pirav: [122 163 120 123 124  94]
Nes: [143  91 159 105  83 161]
vasi: [166  91 159 105  83 161]
q: [165  90 160 105  82 159]  vasi
q: [122 163 120 122 124  95]  pirav

Nes: [110 136 107 151 137 134 134 135 115 121 120 154 120 126 125 116 133 143
 106 130 138 158 129 114 117 164 121  97 114 140 110 137 126 142 104 112
 106 113 122 109 112]
Fozu: [110 136 107 151 137 134 134 135 115 121 120 108 120 126 125 116 133 143
 106 130 138 158 129 114 117 164 121  97 114 140 110 137 122 142 104 112
 106 113 122 109 112]
pirav: [149 119 134 110 128 117 116 125 126 117 129 108 138 131 122 132 133 118
 137 145 148 103 128 124 127  82 129 159 133  92 124 118 122 121 139  91
 117 125  99 138 129]
q: [110 135 107 151 139 134 134 137 114 121 120 106 118 126 127 115 133 143
 106 131 137 158 129 115 117 162 122  99 114 139 109 137 122 143 104 114
 106 113 120 109 112]  Fozu
q: [111 138 106 152 138 133 136 136 118 123 118 153 118 128 125 117 133 142
 107 131 140 160 130 114 116 163 121  96 114 141 109 134 124 142 102 112
 107 114 118 109 112]  Nes

tadul: [136 149 119  86 121]
Gudo: [118 149 119  86 121]
Kido: [130 150 138  98 118]
vasi: [136 149 119  86 105]
q: [137 149 119  85 123]  tadul
q: [117 149 117  87 123]  Gudo

pasi: [123 119 126 134 174 106 124 163  75  90 137 162 187 134  94 124 186  85
 183 110  76 173  73  85 103  85 140  69  91  88  91 146  79 109 121  91
 115 116  89  80 116 137 106 116 134 169  75 136 142  77 145 182 108 161
 168 102 159 114 115  89 171  82 139 143]
Gudo: [107  73 133 116 147 118 125 125 163 146  97 152 175 153 158 123  71 140
 173 183 185 171 136  85 168 124  84  80 159 186 157 158 123  69 146  71
  90  74  94  87  92 107 136 132 161 183  94 129 144 118 176  80  87 112
  71  72 136 140 127 115 134 162 127 131]
vasi: [ 69 137 163 102  93 114 120 112 100 164 125  82  80 130  77 104  88 152
  84 135 101  86 151 106 143 156 160  72  90  73  91 149 171  92  94 171
  87  97  95  95  76 176  84 124  99  76 127 118 170 140 166  70  73 117
  99 148 181  75 167 155  72 152 141 124]
Nes: [142 137 163 102  93 114 120 112 100 164 125  82  80 130  77 104  88  84
  84 135 101  86 151 106 143 156 160  72  90  73  91 149 171  92  94 171
  87  97  95 112  76 176  84 124  99  76 127 118 170 140 166  70  73 117
  99 148 181  75 167 155  72 152 141 124]
Kido: [127  77  99 186 109 134  96  92  73 138 167 134 131  75 165 115  72 157
  93  82  81 133 177 175 170  72 132 126 134  81  90 186 127 159 132 149
 173  88 150  96 169  77 152 135  87  77  74 183 150 129 112 100 186 175
 100  89 100 146 156 110 102 129 110  89]
zisi: [130 183 174 169 119 119 121 156  70  82  92 160 166 123 133  94  89  88
 136  83 108 114 119 167 155  91  94  83 132 153 117  86  74 173 168  70
 124 141  95 169 173 147 109 120 172 133 158 176 181  79 108 115  91 152
 120  82 143 117 131 175 115 165 107  95]
Fozu: [162  94 132  73 186 147 121 121  77 134 114 131  82  94  81  84  83 146
 103  78 182 104 106 135 147 186 161 169 112  71 119 150 113 160 137  92
 118  81 145 169  88  94 167 118 122  96 106 105 124  86  80 129  96 170
 105 118 107 142 116  78  89 158 173 185]
dob: [113 173 152 168 125 170  79  97 120 179 104 171 157 146 180  84  92  81
 100 100 161  86  98  99 133 158 170  71 107 160  82 168 174 181 167  99
 155  70 101  72  82 144 176  97 100 168 116  85  74  99  84 157  89 133
 102  88 180 176  89  88  74 147 128 164]
tadul: [132 133 148 150 141 149  81 117 134 180 102 128  96 103 117 109  85  78
  89 165 134 102 130 136  98 136  97  94 161 160 173  90 127 139  94  97
 170 128 157  71 114 156 118 147  73  87 129 128 163 115 136 154 176 158
 130 128 171 124 166  86 109 131  82 140]
bavos: [ 80 108 104  70 118  92 136 114 179 139 135 125 112  79 101 122 111  94
  79 175 169 153 145 186 151  98 135 127 155  80  89  96 108  79 120 175
 174  93  98 114  71 139  86 175 169 113 154 134 108 177 116 113  92  86
 165 127 184 163 109 142  79 111 144  73]
sepe: [ 83  87 179 129 157 119  83 178 178 165 119 146 145  77 105  83  98 162
 175 178 121 144  77 120  90 111 177 178  77 102 112  85 175 149 149 154
 107 118 166  84 117 101  79  72 137  74 152 143  76 166  70 159 184  74
 184  68 116 132 127  86 129  90  72 149]
pirav: [143  96 126 121 187  75 166 107 150 177 136 162  90 176 140  91 108 165
  97 138 117  94 170  89  95 118 176  98  83  96  80 184  88 135 115 111
 127 142 127 169 163 116 162 180 113 107 102  68 161 173  79 120 160  93
 174 165 152  87 100 101 163 170  87 169]
q: [113 174 153 167 126 170  79  97 120 179 105 172 157 147 180  83  92  81
 100 100 160  86  99  98 133 158 169  71 107 159  83 168 175 181 167  98
 155  70 101  71  82 144 177  97  99 169 117  85  74  99  83 158  88 133
 103  88 180 177  89  88  74 147 127 164]  dob
q: [162  94 132  73 186 147 121 121  77 134 114 131  82  94  80  84  83 146
 104  78 182 104 106 135 146 186 161 170 112  71 120 151 111 161 138  91
 118  80 145 169  88  93 166 118 122  96 107 106 125  86  80 130  96 171
 105 118 108 142 116  77  89 158 174 185]  Fozu
q: [142  96 126 121 187  75 166 107 150 177 136 162  90 176 140  90 107 165
  97 139 117  95 169  89  95 119 176  99  83  96  80 185  88 134 114 111
 127 143 127 169 163 116 162 181 113 107 101  68 161 173  79 119 160  93
 174 165 152  87 100 101 163 169  87 169]  pirav

tadul: [136 138 109 141  87  66 135 166 145 137 115 125 141 132 156  92]
sepe: [121  95 117 108 107 103 136 131 156 130 123 148 109 105 142 115]
zisi: [121  95 117  83 107 103 136 131 127 130 123 148 109 105 142 115]
bavos: [168 125  93 136 137 121  87 160 112 149 128 161 138 136 100 115]
q: [121  96 117  82 105 103 135 130 127 130 124 148 108 103 143 114]  zisi
q: [136 138 107 141  87  66 135 169 145 137 116 127 142 134 155  93]  tadul

pasi: [129 120 114 106  95  89  90  89  90  94  98 100 111 119 127 136 144 152
 158 163 166 167 170 163 159 152 144 136 122 115 114 101  97  92  90  90
  91  93  99 105 113 121 133 138]
Kido: [147 139 131 120 114 106  98  93  91  88  95  90  97 104 109 119 128 136
 145 153 159 163 189 167 166 163 158 152 149 133 123 119 111 103  98  94
  89  89  91  95  90 105 113 120]
zisi: [ 99 107 116 123 134 136 149 156 161 165 167 166 162 161 155 148 138 131
 123 113 106  99 101  91  88  89  93  97 102 110 129 127 135 144 149 156
 162 165 167 166 165 158 142 146]
Gudo: [110 103  98 101  90  91  91  94 100 104 117 126 129 138 147 155 158 165
 167 167 165 161 157 150 141 132 124 115 109  98  97  92  89  89  91  96
 100 107 115 124 131 143 150 156]
Fozu: [128 137 147 147 159 163 166 168 166 165 160 155 144 137 127 118 108 103
  96  92  90  89 122  96  99 106 113 122 131 139 147 155 160 164 167 165
 165 161 156 149 147 133 117 115]
q: [110 103  98 101  91  92  91  95  99 104 117 126 129 138 147 155 158 166
 167 167 165 161 156 150 140 132 124 114 109  97  97  91  90  89  91  96
 100 107 114 124 131 143 150 156]  Gudo
q: [129 120 112 105  95  90  89  90  90  95  98 100 111 120 127 136 143 151
 157 163 166 166 171 162 159 153 144 137 122 114 113 102  96  92  90  90
  91  94  99 106 114 121 133 138]  pasi
q: [127 137 147 147 159 163 166 169 166 165 160 156 144 137 126 117 107 103
  96  92  90  89 122  97  99 106 114 123 131 139 147 155 160 164 167 166
 165 162 156 148 146 133 118 115]  Fozu
q: [149 141 129 122 115 106  96  95  93  89  94  89  99 104 110 118 129 135
 146 153 160 164 190 167 167 163 159 152 149 135 124 119 113 102  94  92
  89  89  92  95  88 107 114 120]  Kido

Fozu: [129 128 152 166 133 105]
pasi: [ 70 125 161 124 119 128]
zisi: [121 125 161 124 119 128]
Kido: [121 125 161 161 118 104]
pirav: [114 127 116  87 105 109]
q: [120 125 161 124 118 127]  zisi
q: [ 69 126 161 122 120 129]  pasi
q: [120 124 161 161 118 104]  Kido

sepe: [134 122 130 119 131 125 131 115  89 142 138 138 130 123 118 131 133 156]
Nes: [108 129 119 149 115 117 122  75 101 128 145 149 132 120 134 124 107 114]
Kido: [122 136 122 130 117 122 121 133 125 123 128 130 133 132 134 122 129 127]
dob: [133 120 123 132 114 128 119 139 155 112 132 138 135 148 135 119 136 120]
bavos: [124 119 128 124 131 147 134 120 131 132 123 129 118 131 131 135 119 124]
pirav: [124 126 129 141 129 123 132 116 127 119 140 130 131 128 134 132 126 118]
tadul: [131 134 144 130 150 123 151 142 121 120 145 112 127 118 144 150 134 138]
zisi: [124 119 131 124 131 147 134 120 131 132 123 129 118 131 131 135 119 124]
Fozu: [131 124 132 133 131 124 134 125 127 121 141 131 131 130 134 133 131 130]
pasi: [143 121 126 120 134 127 124 140 122 137 117 121 130 129 105 124 142 136]
Gudo: [128 130 125 138 132 117 125 116 120 130 128 124 132 119 116 126 128 119]
q: [124 124 130 141 130 124 132 116 126 119 139 131 131 128 134 133 126 119]  pirav
q: [129 131 123 140 133 115 126 117 119 130 126 122 132 120 116 125 127 120]  Gudo
q: [124 119 128 124 131 147 134 120 131 132 123 129 118 131 131 135 119 124]  bavos
q: [131 135 144 129 150 123 150 142 121 118 146 112 127 119 146 150 135 138]  tadul

pirav: [178  77  96 187 188]
zisi: [139 121 117 127 120]
bavos: [124 106  72 183 105]
tadul: [139 121 117 127 154]
dob: [ 79  93 100 174 131]
sepe: [127 154 107 180 132]
Nes: [ 99 172 125  77  74]
Kido: [ 93 147  88 147 111]
Fozu: [ 93 147  88 147 156]
Gudo: [ 81 131 124 115 118]
q: [138 119 118 128 153]  tadul
q: [140 122 117 126 120]  zisi
q: [100 171 125  76  75]  Nes

zisi: [177  80 104 146 167 106  82 147  90  95]
vasi: [127 152  86 145 147 144 172  81 145 155]
tadul: [ 72 135 151 120 171  99 136 152 148 121]
Fozu: [177  80 104 146 167 119 153  79  73 127]
pasi: [132 108 123 161  88 153 181 188  74  92]
pirav: [183 170 127 169  81 181 188 189 118 155]
Kido: [114 166 189 132  88 187 150 134 150 136]
sepe: [109 132  78 183  75 107 118 110 169 159]
dob: [177  80 104 146 167 119 153  79  73  82]
q: [112 167 190 132  88 186 151 134 149 136]  Kido
q: [176  80 103 146 167 106  82 147  91  96]  zisi
q: [ 73 135 151 121 172  99 136 150 147 122]  tadul

Gudo: [126 165 125 119 112]
Fozu: [128 131 129 115 153]
zisi: [125 156 125 105 174]
tadul: [126 142 126 133  70]
sepe: [127 150 124 122 113]
pasi: [127 169 124 115 117]
pirav: [130 122 123 152 132]
vasi: [127 140 125 126  85]
bavos: [127 161 124 111 129]
Nes: [128 137 124 129  74]
Kido: [128 169 124  88 178]
q: [127 169 124 115 117]  pasi
q: [130 122 123 152 132]  pirav

